The same turns and mirrors carry the whole set onto itself, and each row onto the other rows of its family. Which rows share a family with each named row? Give them in list order.
These 32 rows form 4 families of 8 rows each.
K800: 2.33,-1.14,-0.35,3.60,-0.09,1.76,0.66,-0.24,-0.54,-0.71,1.73,0.78,-0.74,0.73,-0.45,-0.27,2.23,-2.19,2.32,-1.43,0.11,0.62,1.74,-0.25,0.46,1.22,3.26
K440: -1.71,-0.45,-0.02,-1.73,1.45,0.72,-0.37,-1.26,-1.01,0.14,-2.82,0.84,1.15,-1.27,-0.77,0.83,-0.54,1.95,-0.44,1.79,0.16,0.76,-0.88,1.30,-0.24,2.71,-1.59
K114: -0.01,1.60,1.18,-1.57,-0.12,0.61,-1.81,-2.00,-0.54,2.29,-3.33,1.77,2.31,-0.54,-0.45,-0.35,0.75,1.28,0.04,-0.11,0.47,1.51,-1.46,0.27,0.21,2.53,-0.80
K79: -1.43,0.37,0.43,-1.85,-1.28,-0.64,0.06,-0.47,1.22,1.16,-3.41,0.79,1.85,-0.38,0.03,-1.36,-0.48,2.03,-0.06,1.96,0.50,-0.60,-0.18,0.46,0.18,3.21,-0.50
K730: 2.03,-1.07,-0.11,3.16,0.92,-0.07,1.02,-0.70,-1.71,-0.64,2.51,0.42,-1.34,0.62,-0.39,-0.81,1.83,-1.42,2.50,-1.55,0.22,0.37,1.79,-0.13,0.31,1.03,2.82
K850: -2.17,-0.76,0.49,-1.65,1.93,0.41,-0.47,-0.52,-0.76,1.12,-3.53,0.63,0.66,-1.53,-0.29,-0.33,0.61,1.23,0.58,1.40,0.00,0.47,-0.45,0.52,0.28,3.22,-1.59
K502: -0.64,-0.48,-0.32,-1.39,0.59,0.48,-1.84,-2.23,-0.84,0.16,-2.02,0.86,2.86,-1.50,-0.94,0.33,-0.73,1.55,0.11,1.53,-0.05,0.57,-1.22,2.49,1.06,2.54,-1.52
K948: 3.42,0.00,0.04,2.66,-1.29,1.96,-0.20,-1.31,-0.51,-0.43,0.40,0.97,0.26,1.79,-1.07,-0.53,0.43,-2.39,2.39,-0.75,-0.52,1.31,1.23,-0.49,-0.15,-1.11,3.34
K374: -1.62,-0.55,0.26,-1.16,1.39,0.11,-1.33,-0.68,-0.72,1.59,-2.07,0.96,1.42,-1.68,0.15,-0.79,1.54,1.10,0.86,-0.18,0.24,-0.12,-0.62,0.99,1.56,4.38,-1.31
K498: 2.79,-1.51,-0.97,2.63,0.31,1.02,0.66,-2.14,-0.47,-1.13,1.89,0.22,-0.53,0.76,-1.34,-1.27,0.42,-1.43,3.46,0.26,-0.21,0.39,1.30,0.97,0.63,-0.57,3.65
K185: -2.34,-0.16,1.30,-1.41,-1.30,0.27,-0.35,-0.60,1.28,0.84,-2.63,0.63,1.36,-0.13,-0.36,0.30,-1.08,1.95,-0.36,2.12,0.27,-0.16,0.03,0.69,0.46,3.09,-0.95
K799: 2.53,-1.60,-0.50,3.03,0.03,0.04,0.44,-2.05,-1.49,-1.92,2.22,0.00,0.23,0.96,-1.29,-0.63,-0.68,-1.43,2.47,1.05,-0.42,0.69,1.64,1.42,0.29,-0.93,2.49
K472: 2.45,-1.27,-1.13,2.60,-0.76,1.17,0.49,-1.43,-0.02,-1.43,1.79,-0.24,0.50,1.48,-1.67,0.20,0.12,-1.59,2.32,1.06,-0.54,0.17,1.88,1.37,1.00,-0.84,3.64
K733: 1.87,0.45,-0.67,2.58,-1.55,-0.99,2.52,-1.02,0.78,0.18,1.53,0.82,-0.47,2.04,-0.13,-0.98,-0.10,-0.13,2.68,0.17,-0.74,-0.14,2.92,-0.48,-0.31,0.20,3.36
K535: 2.65,-1.37,-0.89,3.01,0.16,1.40,1.04,-1.43,-0.75,-1.21,2.61,1.07,-1.18,0.61,-0.69,-0.91,1.03,-1.09,2.91,-1.11,0.26,0.26,1.15,0.26,0.14,0.76,3.48
K319: -1.48,0.50,0.59,-1.77,-1.20,-0.37,-0.87,-1.24,1.00,1.42,-2.31,1.58,2.61,0.17,-0.06,-1.56,-0.72,2.23,0.33,1.57,0.10,-0.57,-0.24,0.64,0.94,3.55,-0.73
K566: -2.53,-0.69,1.38,-1.21,0.92,0.79,-0.91,0.47,-0.14,1.16,-2.95,0.37,0.29,-1.26,0.28,0.22,0.45,0.90,0.35,-0.01,-0.18,-0.32,-0.22,0.10,0.75,3.80,-1.52
K76: 3.36,0.86,0.18,3.34,-1.01,0.44,1.08,-2.03,-0.67,0.03,0.22,1.56,-0.35,1.30,-0.29,-0.46,0.20,-1.61,2.54,-0.58,-0.72,2.39,1.76,-0.78,-1.28,-0.84,2.48
K325: 1.98,-0.27,-0.77,2.25,-1.68,0.90,1.41,-0.26,0.61,-0.61,2.01,0.52,-0.11,2.38,-0.64,-0.85,0.36,-0.74,2.27,-0.55,-0.43,-0.95,2.18,-0.51,0.58,0.51,3.99
K940: -0.74,-0.79,-0.36,-1.30,0.41,0.23,-1.07,-1.40,-0.75,-0.46,-3.38,0.18,2.15,-2.12,-1.00,0.28,-1.07,1.12,-0.09,1.90,0.07,0.39,-1.19,2.28,0.23,2.09,-1.47
K367: 3.45,0.51,0.78,2.71,-1.05,0.58,0.40,-1.90,-1.44,-0.18,1.16,1.45,-0.27,2.02,-0.79,-0.91,0.35,-1.62,1.96,-0.92,0.16,1.84,1.09,-0.91,-0.98,-0.87,2.97
K854: 0.07,1.31,1.09,-1.46,-0.57,0.49,-1.09,-1.25,-0.40,1.71,-4.44,1.53,1.60,-1.11,-0.40,-0.08,0.51,0.98,-0.47,0.37,0.91,1.74,-1.53,0.07,-0.78,2.29,-0.71
K160: 2.56,-1.06,-1.43,3.03,0.18,-0.34,1.34,-2.11,-0.78,-1.48,1.48,-0.11,-0.16,0.45,-0.93,-0.01,-0.89,-1.26,3.06,0.86,-1.31,0.88,2.22,1.44,0.01,-0.99,2.31
K346: -1.43,-0.15,0.71,-1.66,0.42,1.05,-1.34,-1.30,-0.58,0.30,-2.91,-0.01,1.41,-1.08,-1.17,1.60,-1.51,1.20,-0.30,1.29,-0.49,0.69,-1.04,1.66,0.34,1.66,-1.46
K894: 2.71,-0.07,-0.58,2.15,-1.18,0.71,1.51,-1.77,0.50,-0.16,2.09,0.94,-0.62,2.03,-1.14,-1.51,0.46,-0.37,2.81,-0.28,0.23,-0.07,1.68,-0.14,0.08,-0.10,4.44
K716: 1.98,-0.69,-0.93,3.62,0.83,-0.05,1.75,-0.62,-1.19,-0.59,1.80,0.69,-1.50,0.07,0.21,-0.02,1.38,-1.35,2.96,-1.80,-0.76,0.78,2.01,-0.17,-0.24,1.10,2.30
K974: -1.52,-0.57,-0.02,-1.30,1.25,-0.14,-0.44,0.18,-0.74,1.00,-3.06,0.34,0.61,-2.20,0.13,-0.45,1.42,0.99,0.29,-0.36,0.48,-0.30,-1.00,0.67,0.56,3.96,-1.13
K997: 3.39,-0.35,0.13,2.95,-1.22,1.53,0.57,-1.99,-0.07,-0.57,1.21,1.67,-0.44,1.63,-0.77,-1.85,0.38,-1.46,3.04,-0.39,0.17,1.21,1.20,-0.59,-0.41,-0.29,3.62
K216: -1.16,0.94,2.26,-1.30,0.05,0.88,-1.33,-0.98,-0.03,2.14,-3.93,0.71,0.82,-0.73,-0.65,0.90,0.70,0.66,-0.36,0.49,0.38,1.74,-0.89,0.12,-0.06,2.23,-1.08
K882: 1.87,-0.19,0.09,2.19,-1.54,-0.76,1.58,-0.89,0.14,-0.28,2.16,0.61,-0.13,2.72,-0.48,-1.97,-0.28,-0.26,2.43,0.27,-0.06,-0.57,2.49,-0.53,0.18,0.22,3.64
K515: -1.97,0.15,0.98,-1.86,-0.09,0.41,0.02,-0.80,0.27,1.01,-3.59,1.60,1.34,-0.15,-0.04,-0.76,-0.79,2.08,-0.05,2.14,0.32,0.52,-0.17,0.02,-0.42,3.14,-1.32
K719: -1.28,1.20,0.97,-2.23,0.46,0.51,-0.40,-1.13,-0.34,1.99,-3.89,1.26,1.06,-0.28,-0.73,0.12,0.25,1.75,-0.23,1.35,0.42,1.24,-0.84,0.02,-0.53,2.19,-0.96

The rest of the family of K894: K440, K850, K498, K535, K997, K515, K719
The rest of the family of K76: K114, K502, K374, K733, K319, K160, K716
The rest of the family of K185: K800, K948, K472, K566, K325, K346, K216

